Each path below is one point turned by a fixed rotation once a step. After each direction that follows a path, write how fast that rotation turns it, in degrees per step (0 if it stays still).
Each turn is a multiple of 5 degrees from 10 to 175, or 0.
Each row of a path follows its step; steps can be skipped.
path 1
step 0: [ 16,  10,  -2,  -3, -16, -13,   1,  -3,   2,  -2,  -5,   8,   4,  -8,  -7,
 -12, -10,  -3,  14,   3, -12,  -8,  13, -21,  -6,   2,  -9,   9, -21,  -8,
  -2,  25,  -3,   5,  -5,   8,   3, -10,  -1,   2,   2,   8]
step 1: [ -2,   2,   0,   6, -11,   5, -14,  -5,   8,  -6,   0,   9,   8,  20,  -3,
 -14, -12,   6,  15,   0,  -2, -21,   0,  20,   0, -10, -11,  -6, -11, -17,
   9,   1,  13,   3,  12,  -4,  -6, -12,   4,   9,  -9,  -1]
step 2: [ -5, -11,   9,   2, -13,   2, -12,   5,  -1,  -5,  -4, -16, -12,   0,  -1,
  -3,   6, -23,   5,  -6,  -8,  -4, -10,   3,  -4, -17, -10,  18,   0, -19,
 -10,  13, -12,  12,   1,   7,   2, -10,  -2,   9,  -9, -10]
step 3: [  0,  -8,   5,  -4,   3,   5,  -3,  -3,  20,   8, -13,  15,   3,  -2,   8,
 -22,   7,  -8,   4,   2,  -2, -27,  -9,  -3,  12,   7,  -2,   1,  -7,  -2,
 -17,  14,  -8,  -9,  -3,   7,  -3,   1, -11,   3, -13,  10]
step 4: [  1,  14,  -6,  -9, -10,  -1, -11,  -9,   8,   7,   7,   4, -12,  13,  -7,
   0,   9,   1,  11,   1, -14,  -1,  -1,  -3,  12,   3, -19,   5, -15,  11,
   3,  20,   7,  20,  12,  13,  10,  -7,  -6,   4,  -6,   8]
step 5: [ -6,  -5,  -6,  -2,  -8,  -4,   8,   2,   2, -10, -17,   6,  -5,  13,  -9,
  -7, -13,  -5,  12,  -6,  -7,  -7, -21,   3,  15, -14, -10, -13, -10, -20,
   0,  -1,  -7,  11,   8,   7,   4,  11,  17,   3,  -5,  10]
step 6: [ 12,  -6,   3,   6,  -2,   2, -10,  -3,   7, -31, -12,   4,   2,   8, -14,
  -8,   7, -23,   7, -14, -15,  -5,  -4,  -7,  -3,  -2,   3,  12,  -3,  -1,
  -1,  15,  -7,   2,   8,  -8,   3,  -7, -16,  -5,  -1,   4]
step 7: [ -6,  11,  -2,   2,  13,   3, -16,   7,  -1,   2,  -6,  23,  -9,   5,   0,
 -23,  -1,  -4,   5,  -2,   4, -22,   1,   2,   0, -14,  -9,   1,  -2,  -6,
  -8,  23,  12,  -1,  -5,  12,  10,  -3,   1, -12,   6,  -3]
step 8: [ 19,   8,   1,  -4, -19,   0, -12,  -8,  -8,  -2,  -8,   6, -11,   4,   4,
   0,  -5,  -4,  -1,  16, -11,   4,   5,  -9,   2,  -2, -12,   4, -23, -23,
   0,  20,  -1,  -6,   9,   7,   5,  -2,   2,  10, -11,   0]
step 10: [ -7,   7,   6,   3,  -3,   2, -16,  -3,  17,  -9,   0,  -9,  -3,  20,   8,
  -1,   5, -17,   2,  -4,  -6, -23,  -7,  11,  -2, -11, -10,  22,  -2,  -5,
   8,   6,  -5,   5,   5,   4,   3,  -7,  -6,   0, -19, -10]
Directions:
[-4, -3, -1, -2,  5,  1,  2,  4,  1,  2, -7,  0,  0, -4, -1,  3,  1,  4,
 -1, -2,  0,  0,  5, -1, -4,  3,  0,  1, -1, -3,  5,  2,  2,  3,  6,  0,
 -2,  3, -2,  0, -3, -3]	0
[ 0,  0, -4,  0, -4,  6,  5,  0, -1, -3,  4,  6, -1,  0, -1, -2, -1,  3,
  0,  3, -2,  3, -3,  0, -3, -2,  0,  4,  3, -2, -2, -4,  0,  5,  4, -2,
 -3,  0,  2,  2, -3,  1]	95
[-2, -1,  1, -1, -1,  1,  1, -3, -2,  6,  3, -6, -1,  0,  3,  1, -1, -2,
  2,  1,  1, -5, -1,  4, -3,  3, -4,  4, -3, -2, -2, -3, -1,  0,  1,  2,
 -8,  1, -5, -1,  1,  3]	45
path 2
step 0: [ -4,   5,   0,  -5,   4,  -8,   7,  27,  -3,  -8,  27,   2,  -8,   6, -10,
  -7,  21,   3,  -5,  -6,  -7,   6, -11,   3, -19,  -5,  -2,   1,  -3,   1,
   9,   2,   3,   0,   8,   7,   4,  -1,  -7,   2,  -5,   4]
step 1: [ -8,   2,  -1,  -1,  23,  -7,  -3,  15,  11,   5,  -3,  -8,   2,   5,  11,
  -6,   1,   3,   7,   4,  -5,  -1,   2,   9,  -2,   1,   6,  -6,  -8,  -3,
 -11,   3,  11,  -6,  -9,  24,   3,  -3,  -1, -17, -12,  18]
step 2: [  8,  23,   7,  -3,  15,   1,  -2,  -5,   4,   6,  17,  -3,   2, -14,   2,
   6, -16,   2,   2, -14,  12,  -2, -10,  -3,   5,  10,  -7,  -4,  -4,  11,
  -4,   2,   6,  10,  -5,  15, -14,  -4,   8,   2,   5,  11]
step 3: [  1,  12,  10, -13,  -1, -11,  -8,  -6,  -7,  11,  -1,   7,  -4,  -8,  -5,
  20,   0,  -3,   0,   0, -14,   4,  -6,   5, -11,   0, -12,   4,  15, -18,
  11,  -2,  15,   8,   3,  -6,  -6, -14,  -4,  -6,   2,  16]
step 4: [-13, -18,  -7,  -6,   0,  -5, -15,   9, -14, -14,   1,  -3,  12,  -7,   3,
   4,  -9,  -8,   7,  -2,  -3,   5,   2,  -2,  -8,   0,  -1,   7,   8,  -6,
  -2, -12,  -1,  27,   3,  10,  -4,  11,  -5,  -1,  -8,  12]
step 5: [  8,  -5,   6,   1,  -8,  12,  -1,   7,   2, -11,  12,   4,  18,  -7,  -8,
 -14,  13,  13,  -5,  -1,   3,   1, -11,   8, -10,  -9, -10,   8,   6,   7,
  -3,  -4,  16,  -2,   5,  18,  -5,  14,  -4,  -8,   6,   9]
step 6: [ -3,  17,  11,  -1,   1,   9,  -6,   2,  -2,  -6,   7,  -6,   2,  13,   1,
  10,   4,  18,   0,   5, -14,   7,   8, -13,  -7,   1,   2,   8,  -7,  -4,
 -13,  13,  -2, -13,   6,  12,   3,   2,   1, -10,  -9,  23]
step 8: [  6,  11,  11,  -3,   1,  -3, -18,  -6, -12,  10,   8,  -9,   1, -13,  17,
  -9,   7,  -2,  19,   6,  -3, -15, -16,   5,  -6,   7,  -8,  14,   4,  -2,
   6,   1,  10,   4,  -3,  -5,  -2,  -5, -15,  -3,  -3,  -2]
step 9: [-12,   2,   9,  -5, -12,  -8,   8,   8, -12,  -2,  12,  -3,  16,  -3,   6,
  23,   3, -11,  11,  -3,  -1,  -5,   1,  -4, -10, -11,  -9,   5,  -4,  -7,
 -21, -10,   1,   7, -13,   4,  -2,  -1, -12,   0,   3,  -1]
step 10: [ 12, -16,  -2,  -9,  -2,   9,  -4,  -4,   0,  -8,  -1,  18,   5,  -5,   2,
  16,   9, -13,  -6,  -3,  -5,  -4,  -2,   7,  -8,   4,  -3,  -5, -12,  10,
  -5,   1,  13,  -6,  -2,  11, -11,  21, -13,  -5,  -7,  12]
Directions:
[ 1,  4,  6, -1,  0, -1, -2,  2, -4,  0,  0, -1,  4,  6,  2, -3,  0, -2,
  2, -6, -2,  0,  0,  3,  0, -2,  4,  2, -4,  3, -1, -1,  1, -4,  0, -6,
  2,  3, -1,  0, -3, -4]	40
[-7, -4,  0,  1, -4,  6,  0,  4, -3,  2,  4, -3,  2,  0,  3, -3,  2,  2,
  0,  0,  2, -1,  1,  3, -4,  0,  3, -9, -1, -2, -2,  2,  3,  1, -1,  1,
 -1, -1, -2,  0,  4, -2]	85
[-3,  0, -1, -2, -3, -2,  2, -1,  2,  3,  2, -4,  3,  3, -4,  5,  6, -3,
 -4, -2, -4, -1,  1,  0,  2,  4,  3,  0,  2,  3, -2,  0, -2,  2,  3, -2,
  4, -5, -2, -1, -1,  4]	120
[ 3,  1,  1,  0,  0,  2,  3,  1,  2, -5,  1, -3, -4, -1,  1, -6,  4,  3,
 -3,  0,  2, -1, -2, -5,  0, -3,  4,  0, -3, -3,  0,  2, -1,  0,  0,  0,
  8,  0,  2,  0, -4,  5]	60
[ 3, -2, -2, -4, -4,  2,  3,  3, -2,  5,  3, -1,  0,  1,  4, -1, -2,  1,
  2, -4,  3,  6,  0, -3, -2,  0, -2,  1, -1,  2, -2,  1, -7,  3,  2,  1,
 -1, -3,  3,  2, -4, -1]	160
path 3
step 0: [ 18,   3,  -2,   4,  -4,  -9,  10,   0,  11,  14,   4,   1,   7, -15,  21,
  15,  -2, -13,  -6,   7,  -8, -15,   9, -12,   5,  -6,  12,  -5, -12,   1,
   0,   6,  -2,   4,  -3,   0,  -8,   6,   5,  12,   7,   3]
step 1: [ -4,   7,   3,   3, -17, -10,  -4,   1, -16,  11,  -2,   4, -22,  -5,  15,
  10,  19,   7,   7, -12, -12,   5,  -5,   4,  -5, -12,  -4,  -2,  -7,   2,
   6, -15,   0,  -6,  -5,   9,   0,  -7,  -3, -10,   4,   3]
step 2: [  4,   4,  -4,  -8,  -5,  -9,   5, -12,  -5, -12,   3,   3,   7,   3,   4,
   4, -10,   0,   9, -17,  -5,  -6,  -4,  -2,  17,  12,  -6,  -4,   2,   5,
   5,  -4,  -4,   2,   1,   1, -13,  30,   7, -20,  -2,   4]
step 3: [  7,   3,   6,   1,   6,   3,  -3,  11,  18,  15,   1,   4,  -7,  -6,  12,
   1, -12,   6,  -7,  -7,  -6,   6,   0,   7,  -1,   8,  -3,  -2, -13, -10,
  10,   7,   0,  21,   4,  -7,  -7,   0, -20, -12,   6,  14]
step 5: [ -6,   0,   3,  -5,   0, -19,   4,   8,  13,   6,   4,   2,  18,  -9,   9,
   3,  -2, -10, -16,  -4,   2,  -4,  -9,   0,  18, -10,  -3,  -9, -11,   7,
   5,  -7,   2, -11,  -6,  12, -10,  10,   1,   7,  18,  -3]
step 6: [  0,  -7,   8,  11, -17,  -3,   5,  18,   2,   5,  -9,   2,  -6, -10,  -9,
   8,  12,  -3,   3, -18,   2,   7,   9,   4,   3,  -6, -13, -11,   2,   0,
   3,  -9,  -7,  -4, -11,  -6,   3,  -6, -12, -23,  -3,   8]
step 7: [ 20,  13,   9, -16,   1, -15,  10,   0,   2, -12,   6,  -7,   6,  11,  -5,
   6,  -3,  12,   6,  -3,   7,  -5,   8,  -2,   3,  10, -15,  -3,   3,  12,
  10,  10,   4,  -1,   5,  -5, -15,  -1,   8, -15,   3,  -2]
step 8: [ 18,  11,   7,  -4,   0,   2, -21,   8,  28,   7,   6,   4,   6,  -7,   9,
   5,  -9,  -4,   3,   4,  -6,   1,   0,  -4,   3,  -1,  -3, -15,  -7,  -5,
   5, -13,   1,  18,  -7,   8,   3, -12,  -2,   4,  -1,   5]
step 9: [ 15, -10,  25,   9,  -8, -13,   3,  -5, -12,   1,   7,   7,  -9,   2,   7,
   4,   1,  -2,   8,  -4,  -8, -17,   0, -11,  -6, -16,  -5,  -8,  -1,  -1,
  -8,  -2,  -7, -14,  -4,   4,  -7,  -3, -12,   8,  -9,   4]
step 10: [  5,  21,  -9,  -4,  -1, -20,   7,  10,  -9,   9,   2,   2,  -1, -11,   9,
   1,   6,  -3,  -9,  -3,  -3, -11,   7,  -3,   8,   0,  -4,  -6,  -7,  11,
  -6,  -7, -13,   9,   3,  12,  -3,  16,   8,  -8,  13, -13]
Directions:
[-4, -4,  3, -2,  1,  0, -2,  4,  3, -2, -4, -2, -3, -1,  0, -1, -1,  2,
  6, -1, -2,  0,  3,  1,  1, -6,  4,  3, -4,  3, -4, -4,  1,  3,  3,  2,
  2, -4,  0, -3, -2,  2]	145
[-1,  1,  4,  6,  1, -1, -2,  1, -2,  0, -3,  2, -4,  0,  1,  0,  2,  2,
  0,  5,  2,  1,  0, -1, -4, -2,  3, -3,  4, -5,  4, -4,  5,  0, -4, -4,
  3,  1, -4, -4,  3,  4]	140
[ 1, -4,  0,  3, -1,  0,  2, -2, -1,  9, -2,  0,  1, -1, -2,  2, -2, -2,
  2, -1, -4,  6,  2,  1, -2,  1, -3, -2, -2, -1,  3, -2, -1, -2,  6, -2,
  2, -3, -3,  4, -1,  5]	135
[-5,  2, -1,  1,  3, -3,  3, -5,  2,  1,  0,  3,  5,  2,  0, -1, -3, -2,
  4,  3,  5, -3,  4,  0,  1,  2,  0, -1,  0, -2,  2, -7, -1,  4,  3,  2,
 -2,  0,  4, -1,  3, -2]	135
[-4,  0, -2,  6,  4,  1,  0,  1,  3,  0,  4, -4,  1, -5,  2,  2,  2, -1,
  0,  0, -4,  5, -4, -2, -3,  0, -2,  0,  1,  0,  1,  2, -4,  7, -3,  4,
  1, -4,  0, -3,  4, -2]	145
path 4
step 0: [  4,   3,   2,  16,   0,  -8, -16,  -9,  10, -11,   9,   3,  15,  13, -14,
 -10,  -9, -11,   7,   0,   3,  -1,  -2,  -6,  -4,  -5,  -6, -13, -11,   4,
   2, -11, -10, -18,   9,  -9,   7,  -3,  -2,  -3,  -3,  -1]
step 1: [ -6,   3,   4,   0,   3,  13, -13,  -6,   0,   8, -11,  11,   5, -10,  -4,
  -1,   1,   6,  -1,  16,  -4,   0,   0, -16,   4,  15,   4,  -7,  31,  -7,
   1,   9,  -3, -12,   2,  -5,  -7,   1,  -1,  -1,   4,  -6]
step 2: [  6,   3,   8,  -9, -13,   7,   9,   6,   1,   9, -19,   4,  -3,   2,   1,
  -4,  -5,  13,   7,  18,  -2,  -4,  -9,  18,  -3,  -5,  11,   3, -15,   5,
  12,  -5,  -4,  -6,  -2,   3,   3,  10,  -8,  -5,  16,   5]
step 3: [ 11,   8,   0,  -2,   3, -10,   2,   0, -24, -11,  -1,  10,  -9,  16,  -6,
  10,  10, -10,   8,  -5,   3, -11, -11,  -1,  -7,  -5,  -2,  -3,   6,   2,
  16,  -2,  20,   3,  -9,  -8,  -6,  -2,  -7,   6,  -3,  -3]
step 4: [ -2,   4,  15,  -3,  -4,  -5,  -9,  17,   1, -16, -11,  -6,  21,  -8,   5,
   6,   6,   6, -12,  -3,   3,  -2,  14,  -7, -10,   2, -15,  11,   3, -10,
   0,  -7,   3,  -1,  -7,   9,   7, -10,  -4,  -3,  -8,   6]
step 5: [  8,  -2,  -5,  17,  -6,  14,  -9,   6,  17,  11,  13,   8,  -6,  -7,  -4,
   8,   9,  -2, -15,  -6,   2,  -5,   7,   8,  -3,  -8,   9,   1,  -4,  -3,
   3,   2,   4,  -1, -16,   7,  -7,  15,  13,  -9,  -3,   2]
step 6: [  6, -15,  -3,   8,  -2,   6,   0,  -5, -18,  -1,   4,  -8,  -1,  -4,   1,
  -5, -12,   4,   8,  -6,  11,   6,   8,  -7,   2,   1,  -7,  21,  -7,  15,
   7,  21,   5,  -8,   2,   1,   4,  13,   1,   8,   4, -10]
step 7: [  9,  -2, -14, -12,   7, -16,  -1,  -2,  -8,   0,  -4,  -8,  10,  -9,   5,
  -3,  -5,   5,  -7,  -4, -13,  19, -17,  10,   2,  12,   2,  -5,   1, -13,
   1,   2,   5,   7,  -2,  13,  -6,   4,  10,  12,  -7,   6]
step 8: [ -4,  15,  -6,  -6,  -3,  -2,  -2,  -8,   8,  -8,  18,   2,  -5,   4,  -3,
  -1,  -7,  -3,   0,   4,   0,  11,   3,   7,  -9,  -5,  -1,  -8, -17,  -6,
  11,  -4,  -2,  -6,  12,   5,  16, -10,   3, -17, -15, -15]
step 10: [  1, -22,  11,  13, -15,  -1,  -2,  -3,  -2,  -5,  -1,   3,   2,   8,  -5,
  -3,  -2,  16,   2,  21,   1,  10,   0,  17,   6,   6,   7,   0,   2,  -8,
  -6,  -6,  -7,   1,   8,  -2,   4,   0,  -5,  -1,  14,  15]
Directions:
[-2,  1, -1, -1,  3, -2,  5, -3,  2,  0,  6,  5,  2, -2, -3, -1, -3,  1,
  3, -3, -5,  6,  3,  4, -1,  0, -2, -1,  3, -2, -1, -2, -4, -4,  0,  0,
  2,  2,  1,  5,  4, -4]	40
[-3,  1, -2,  2, -7, -4,  4,  4,  5,  5,  0, -2, -6, -5, -1,  3,  1, -2,
  1,  3, -3,  1, -2,  1, -3, -3,  0,  0, -1,  1,  2,  1, -2,  0, -1,  2,
  1,  2, -3, -3, -3, -4]	120
